which system made each run:
Z_922, trace 1 (9 x 18):
[[-14   5 -25  17 -32  10  24   5   1  -5 -17   7  -7  20  -9  -8 -21 -16]
 [ -3  24  -2  15 -13  23 -18  19 -12 -13  16  -5 -20  -5 -11  26  20  -2]
 [ -4 -24  13   6 -11 -29 -22  -4  10  -7   9   5 -11  -4  -3  -7  34 -24]
 [  8  -1  18  -2  22  -4   5 -14  17  -1  15  18 -13   0  15 -15  15  39]
 [  3 -17 -14   6   0  16  14 -48   1   3  -6   3  19  -4  17  -1 -21  -4]
 [-11   8 -42 -16 -12  26   9   9  -5  -2 -13  11   3  -5 -21   0  -1  19]
 [ -9  -2  -1  -5  -4  15 -38   8 -13  14  17 -17  13  10 -22  17  10 -18]
 [ -6  -2  16  -8  -4 -22 -13  17   9   8  -2  12 -13  36  -9 -32  13  -5]
 [ 14  30  19  21  11   4   0 -23  -2   2  15  -5 -13  20  27  -8  -8  10]]
Z_446, trace 2 (9 x 18):
[[ 23  -7  37   0  15 -10  -3   6  -8 -14 -17  -2 -10 -21  23  14  -4 -18]
 [ -8 -28  -6   7   0 -33  24 -11  11  -4   0   3   4 -23   7 -26   1  -5]
 [ -4 -16  -9  17  -1  23  26   3  16  -2   5  23  -4 -14  -3  23   3  30]
 [ -1 -23  -5 -12 -15   8 -21 -21  17  12 -16  16  18  18  -6  25  10 -12]
 [ 10 -24  25 -19  29  15 -16  14 -22  11 -17  12  -1   0  -2 -15  -2  -4]
 [-10 -25  20  34  -2  -9  10  10  -5   8  17  -8  -3   7  -2 -16 -12 -32]
 [-12   2  -8   9 -12   4  28   9  17  -2  -4  25 -17  29  -7 -26  -6  21]
 [ 17  18   1  22 -12  18  -5 -16   0   6 -22  19  -9  22  19  27   1  -5]
 [ 10   0 -14  -6  10 -20 -24 -10 -24  19 -26  14   5  -1   7 -24  20 -10]]
Z_446, trace 3 (9 x 18):
[[-13 -17 -16  16  -5  -2  25 -31   4   5  11  -3  11   7   5 -32 -21  -6]
 [ -5   8 -28  11 -10  43  14  10 -10   3 -10  18  -6   5 -12  11  -7  17]
 [  1   5  -4  -1 -22   0 -36   3  -6   4 -17   6  -3  18  -9  16  24 -29]
 [ 11   4  29 -15  24 -13 -18  13 -14  -2   3   5 -20   0   5 -30  19   5]
 [ -3   3  11  37   7 -14  15 -18   4   1  37 -16  -4  -2  17 -11  -7  -2]
 [-11  13 -37  -2  -9  12  21 -19  12   8   2   9   7  13  -3 -15  -7  32]
 [  9  20 -13   1  -5  30 -22   1 -16   9 -14  -1   7   5  -3  40   3  -2]
 [  0   2   3 -26   4 -24 -34  14 -18   6  -6 -15   4   1 -12 -17  16 -20]
 [ -1  10  30  10  19 -11  10  26  -2  -9  31 -18 -16 -10   2 -12  -4   9]]
Z_560, trace 4 (9 x 18):
[[  4 -39  -2 -13   7   2 -19 -21  -2  17 -17   9  26 -10  -1  12   4 -15]
 [ -3 -33  15 -33  17  18  -3  -1   1   4   4 -11  23 -10 -11   4 -21  -3]
 [ -8   3  22 -30   3  21  -6  17  -2 -14  18 -26  -1  10 -17  -3 -22  -5]
 [ -9  37   6 -14 -11  -3   8  22  10 -15  16 -20 -14  21  -9 -10 -14  10]
 [  7  48  -2  16 -14 -12   7  -1  10 -12   1  -1 -23  18  16   3   4  10]
 [ 15  23 -20  20  -6 -22   6 -16  -6   4 -27  20 -11  -2  25  -4  14   4]
 [ 15  -9 -20  13   8  -9  -6 -18 -15  16 -23  15  13 -28  16  18  15  -3]
 [  1 -41  -7 -15   4   3 -12  -3  -6   8 -18   6  22 -26  -8  19   6 -16]
 [ -8 -37  16 -28   8  11   3   7  11 -10  10 -11  16 -17 -16  12 -15  -5]]
Z_9, trace 5 (9 x 18):
[[  9 -10  30   5  15 -22  -4 -15  -2  13   2 -15  10  13  19 -16 -20 -23]
 [ 17  -3   7  -2   6  -6  -8   2  -6  27 -42  21  11  22  12   9  -8  -7]
 [  5  16 -13 -13 -24 -24 -28   1   2  -2 -23  -2   3   9  -4  20  19 -24]
 [ -4  16   1  -8 -19 -40  16  22  22 -18 -11   1 -17   4   1  -9   9   1]
 [ -3  12  32  10  -2 -20   9  14  12  -2  18 -26   0  20   4   1 -24 -16]
 [ 12 -23  23  -4   7  -9  11 -18   6   7 -24   2  14  12  19  -3 -29 -20]
 [ 17  12   0   2 -14  10 -15  -2 -12   7 -39  12  -2  24   8  21  -4 -24]
 [  4  13 -12   0 -26 -33 -11  -6   4 -15 -19   4 -14  -1   7  -5  24 -22]
 [ -1  20  19  19  -4 -33  11  28  13  -2   7   1 -21  17   5  -9   7   2]]
Z_831, trace 6 (9 x 18):
[[  4  -3  -1  13   2  -8  26 -29  -4  -1  -7 -12  10   0  23 -20 -37 -15]
 [  5  13  -7 -23   2  10  15 -33  15 -20   6 -16  11 -18  14  12 -20  18]
 [ -6   4 -24  15 -20  15  21  -1   6 -24   4   0  -6 -30  -4  29   2   5]
 [-10 -11 -21 -13 -25  -1   3   6  -6 -28 -18   4 -13 -18 -13 -16   6 -23]
 [ -6 -24  15   8   4   4  21  -3  -9 -18   4  -6 -13  -8   5 -35 -22 -21]
 [  3  -4  15  -5  -1 -11   1 -37  11 -17  19 -27  10  -8  17  -2 -15 -17]
 [ -3  -8   7  -5  -6  18   7 -18  25 -28  25  -1  -5 -19   3  25   8  18]
 [ -6 -14 -16  17 -25  10 -11  -6   0 -20   1  12 -15 -16  -8  14  30 -19]
 [-11 -23   4  -7  -3  10 -10   0 -13 -17   7   9 -21   1 -12 -42  14 -16]]
Z_831, trace 7 (9 x 18):
[[  8  17   0 -14  -2 -17   4   5  31  10 -12  16   6  14   3  25  10  31]
 [ 16   9 -12  15   5   3  -1  19 -16  13 -33  30 -11 -10   7  15  17  10]
 [  5  19 -11 -13  16  -4 -15  23 -37  14 -14  -8   0  -6  -8 -24   0  -3]
 [ -9   3   5   1  17 -19  17  26  -3  22  15 -23  18   4  -7 -10 -27   5]
 [  6  -4   6 -15  -2 -22   7   2  25  14 -18  -5  28   7   4  33 -20  -1]
 [ 18   6   9 -11   5  26   3  16  -2  -6 -32  17  -6  -4   4  38  -7   9]
 [  8  34  -2   4  -6   9 -12  30 -30  -8 -12 -12 -17  -4  -4   9   0 -17]
 [ -8  16  13 -11   1 -28   7  38   2  -9   9 -18 -12   6 -10 -24  -6  -1]
 [ 10 -10  27   7   7 -44  15   9  20   4  -8   0   5  -5  18   8  -7  -6]]
Z_922, trace 8 (9 x 18):
[[-13  21 -19 -12 -14 -29  14   8  29  -4  12  -5   4   2 -10   2   8  29]
 [  6  -7  28 -16  -8  16 -12 -16  22  -9   6  -9   9  15   3  38 -12  -9]
 [  5  -5   3 -31  -6   7  -1   1  -8 -25 -31  14 -19   1   0 -30  -2 -10]
 [  2  23  -6  -5  21   5 -12 -10 -26  -2  30 -28   4 -22   4 -18  -1   9]
 [-22 -12 -13   0 -19 -31  19   0  26   2  15 -16  16   7 -14 -11 -11  -8]
 [ -1  10  23  -5  -4  33  12  15  19 -15  11   2 -14  19  -5  21 -15  18]
 [  3 -17   9   2 -10  17  -9 -10 -20 -24 -14  -1 -16  -4   3 -12  -4 -42]
 [ -7  13 -12   3  11  -8   4  15 -14  -8  22  -2 -19 -26  -6 -31  21  22]
 [-12 -21   6  19   0 -11   6 -19  20  12  38 -18  21  -3   0  12  -4  -3]]
Z_9, trace 9 (9 x 18):
[[  3  -3  15 -42  19  11  -3  -8  17   3   6   4   9  13  -3  -7  -7  34]
 [  2  27 -23 -27   3  18  -4  -8 -17   4  -6 -22  17   4  -3  -5 -24   7]
 [-19  -8 -39  -2 -17   2  13   2 -12   3 -12   1   7   1 -19 -32 -10 -12]
 [-19 -17   8   0 -10  18 -11  25  -6  -4  13   6 -18  21 -27 -24  10 -12]
 [  6 -10  30 -28  24   4 -20   1 -13 -14  10  -5 -13  -9   1 -28   9   0]
 [ 16  15   2  -8  32   2  -3  20 -34  16 -14  -6   5 -19   7  -7 -11  10]
 [ -7 -16 -24   4   1 -14  -6  18 -20  19 -11  -8  23 -25 -16  12   3 -18]
 [-11 -27   2 -10 -12   2   3  36  15 -10  -9  16  -5 -12 -26  18  14  -1]
 [  3   2  25 -18  -1  12   0  14   7 -36  15 -20 -14 -21  -3  19  -3  -2]]
Z_807, trace 10 (9 x 18):
[[ -7 -17 -15   9 -14  40   7 -20  -3 -23   8   2  -5 -20  -4  16  -3  -9]
 [ -3 -16  11 -14 -13   4 -35  -3   4 -17   2   8 -14   3 -12   4  34 -19]
 [ -7  14   7  10   5  14 -13  -5   1 -10  48 -10 -17  -2  -4  -7  22  20]
 [-11  -5 -14   7  -8  -8 -21 -33 -10   8  25 -24  16   3  -3 -19   4 -23]
 [-12 -12 -32  -8 -14  22   8 -33  10 -12   2  16  -3  -2  -6 -17   9  16]
 [  9  -8  -3  -2   0  30 -35 -22 -13   4  -4  11   2  -4  -1  24  22  -6]
 [ -9  17 -11 -18  -1  -1 -28  13  -4   0  18   1 -11   8 -20 -15  34  19]
 [ -7  26 -16  -2   0  17 -13 -20  -8   6  31 -32  17   6  -5   5 -11   6]
 [ -3   4 -22 -30 -12  -1 -12 -36   2  -5 -14   1   7  19   1 -29  -1  -6]]
Z_807, trace 11 (9 x 18):
[[ -2  19   4  25  -5  38   6  -1  -2 -15  29  -1 -23   7   0  12   0  12]
 [ -3   4  -4   7 -20 -26 -29 -15  -4   0   3 -12  -1  12   1  -7  19 -37]
 [ -8  11 -22   7  -9   3  20 -22  19 -19  20   7  -9 -13   4  -4  13  31]
 [  8 -18  -1  -3   5  -4 -31 -31  -6  13  -2  -4  22 -14   8  20  15 -18]
 [-11  -9 -13 -23  10   2  -2   6   8   1  11  17  -5  -4 -17 -25  25  37]
 [ -1   0  -2   3  14  32 -20  -8 -22  21  18 -18  23   3  -7  17 -13  -5]
 [-13   2 -15 -27 -15   0 -10   5   3  -2 -12   8  -5  32 -18 -38   3  -3]
 [  8  30  -6  13  -4  42   0 -17 -10  -8   4  -3  -8   9  12  20 -14   9]
 [  8  19 -10 -14 -16 -29 -28  -3  -9  -5 -24   0  -8   8   2 -12  23 -23]]
Z_560, trace 12 (9 x 18):
[[  1  30 -22  15  -7 -16 -21 -13 -13  -2  17 -10  -9 -12   5  -7  31  -2]
 [ -6  -7 -35  13 -22 -20   6 -28  15  16 -11   7  23   3   1   9   4  -7]
 [ 11 -28   7   8   7  27   8 -22   5   8 -20  22  11   0  12  25 -13   0]
 [  5 -23  10 -30  23  24  -9  16 -22  -1 -17  11  -3 -13 -11 -16  -3   2]
 [-12   7   0 -22   9   4 -13  19  -4  -8  35 -27   5 -18 -24   1   7  12]
 [-18  13  -4  -9 -33  -7  -3  -5  28 -21  20 -18  -6  23 -14   1   1 -10]
 [  3  18   0  14 -10   5  32 -19  20 -10  -4   9 -12  22  19  -8 -22  17]
 [ 16  22  -9  22   9  19  -1  -1 -32   3 -21  19 -22  -1  18 -10   4   3]
 [  1   4 -30   3   7 -15 -12  14 -17  22 -10  11   8 -23 -11   5  30  12]]

runs to name:
trace 13 (2 x 18):
[[  7  14  17  -6   6 -36   8  -7  11  -3  12 -33  15  -9  15   8 -19  -7]
 [  7  -7  14 -16   3  -3  11   7  28 -16   0   3   3 -25   2  39   5  21]]
 : Z_831
trace 14 (2 x 18):
[[  5   1   5 -17  26   2 -16 -11   0  25  19 -16  31  -5   0  19  -4  21]
 [ -5 -15  -4 -20 -10  -9   9   5  10  15 -31   8  17  31  -8 -13 -24 -13]]
 : Z_922
trace 15 (2 x 18):
[[ -6 -11 -12  25 -10  13   9  27  -4  11 -16  35 -16  11 -13   3  13   5]
 [  9  -4   7  34  10  11 -25  -2 -21  21   5  13  -5  -1   7  19  26  -8]]
 : Z_922
trace 16 (2 x 18):
[[ 15  -9  30  -7   2  10   2   6  -5 -20 -29  22 -27   4  14  -7  -1 -11]
 [  7  14  16  26   8  -2  -1  31 -23 -11   8  -2 -27 -20   4   2  12  -7]]
 : Z_807
trace 17 (2 x 18):
[[ 23  17  14 -14  24   1   7 -12  -1  -9 -12  14 -15  -9  28 -11   1  30]
 [  3  30 -22  23   5  -7  -6  -5 -22  25   9 -23  19  -5   5  12  -7  -3]]
 : Z_9
trace 18 (2 x 18):
[[ 14   8  28 -19  28 -14  -8  -7   4  13   1   6  -1  20  16 -24   1  21]
 [  4   5  -2  33  14  -2  18 -18 -14  21  11 -16  16  -1  20  -3 -29  -6]]
 : Z_446
trace 19 (2 x 18):
[[ -5  -8  12   8  15  23  16   4 -14 -19  18   4 -26 -13   1 -34  -4  12]
 [-16 -19 -13  33  -1  10  17 -14  -9   0  30 -11   3 -18  -1 -14  -9 -10]]
 : Z_922
trace 20 (2 x 18):
[[  4  16 -35   2  11   9  14 -22 -13  17  -7   2  20 -14   9  -2 -10  25]
 [  7  -6 -22 -33   0   4 -14   1  -9  13 -38   8  22  -5  -8  14  -1  -4]]
 : Z_807
trace 21 (2 x 18):
[[  0   1  13 -36  -8  11 -19  -4   4  -6  -4 -22  17  19 -10  12 -21 -23]
 [  4   1  17 -23   9   3   9  20 -18 -21 -15 -16 -10 -10  -1 -21 -27 -17]]
 : Z_446
trace 22 (2 x 18):
[[  3   1  13   0   8  15 -22 -18  12  -6  33   7 -12   0   3  11  31  24]
 [  9  23  -9  -7  23  -1   8 -23   3   3  16  -4   6 -18  18  -2   2  43]]
 : Z_9
trace 23 (2 x 18):
[[ -1  18 -38  21  -2  -8  24 -19 -10  14  -2  -6  15  -8  12 -12 -17   7]
 [  5 -14 -26 -18 -15  -3   3 -10   7   2 -42  15  17 -11  -2  21  -3  -6]]
 : Z_807
trace 24 (2 x 18):
[[ -3 -22  -5  14 -10  29  21  -9   4   6 -23  27  -3  25   0  -6 -21  -6]
 [ 10   4   5  24 -14  12  -8  19  -7   5 -26  27 -19  18   0  22  16 -12]]
 : Z_807
trace 25 (2 x 18):
[[-14 -11  14  20  -6  19  11   0  20   4  26  14 -13  37  -7 -11  -2  10]
 [ -1  -5   0  30 -15  34   3 -21  -5 -10   1  18 -23  17  10  -7   0 -13]]
 : Z_922
trace 26 (2 x 18):
[[  1 -14   5  -3 -15   6   4  -5   2 -41  -7  13 -31 -22   3 -11  16 -12]
 [-12  -8 -24  15   0  -1  32  -2  -7 -12  14  -5  -4 -35  -1 -22  -5  10]]
 : Z_560
trace 27 (2 x 18):
[[ -5  -3 -24 -18  -6  -2  22  26  11  10 -28  13  13   0 -15   8 -13  19]
 [ 11   2 -10   7  -2   5  18  13 -19   9 -44   8   4  -1   7   6 -25 -19]]
 : Z_831
trace 28 (2 x 18):
[[-11 -10   7  21   2   4  13 -25  20  -3  39   4  -8   8   6 -17   6  19]
 [ -7  -7  -9  24  -5  22  -2 -21 -17   9   5  12 -13  26   2 -36  -2 -12]]
 : Z_560
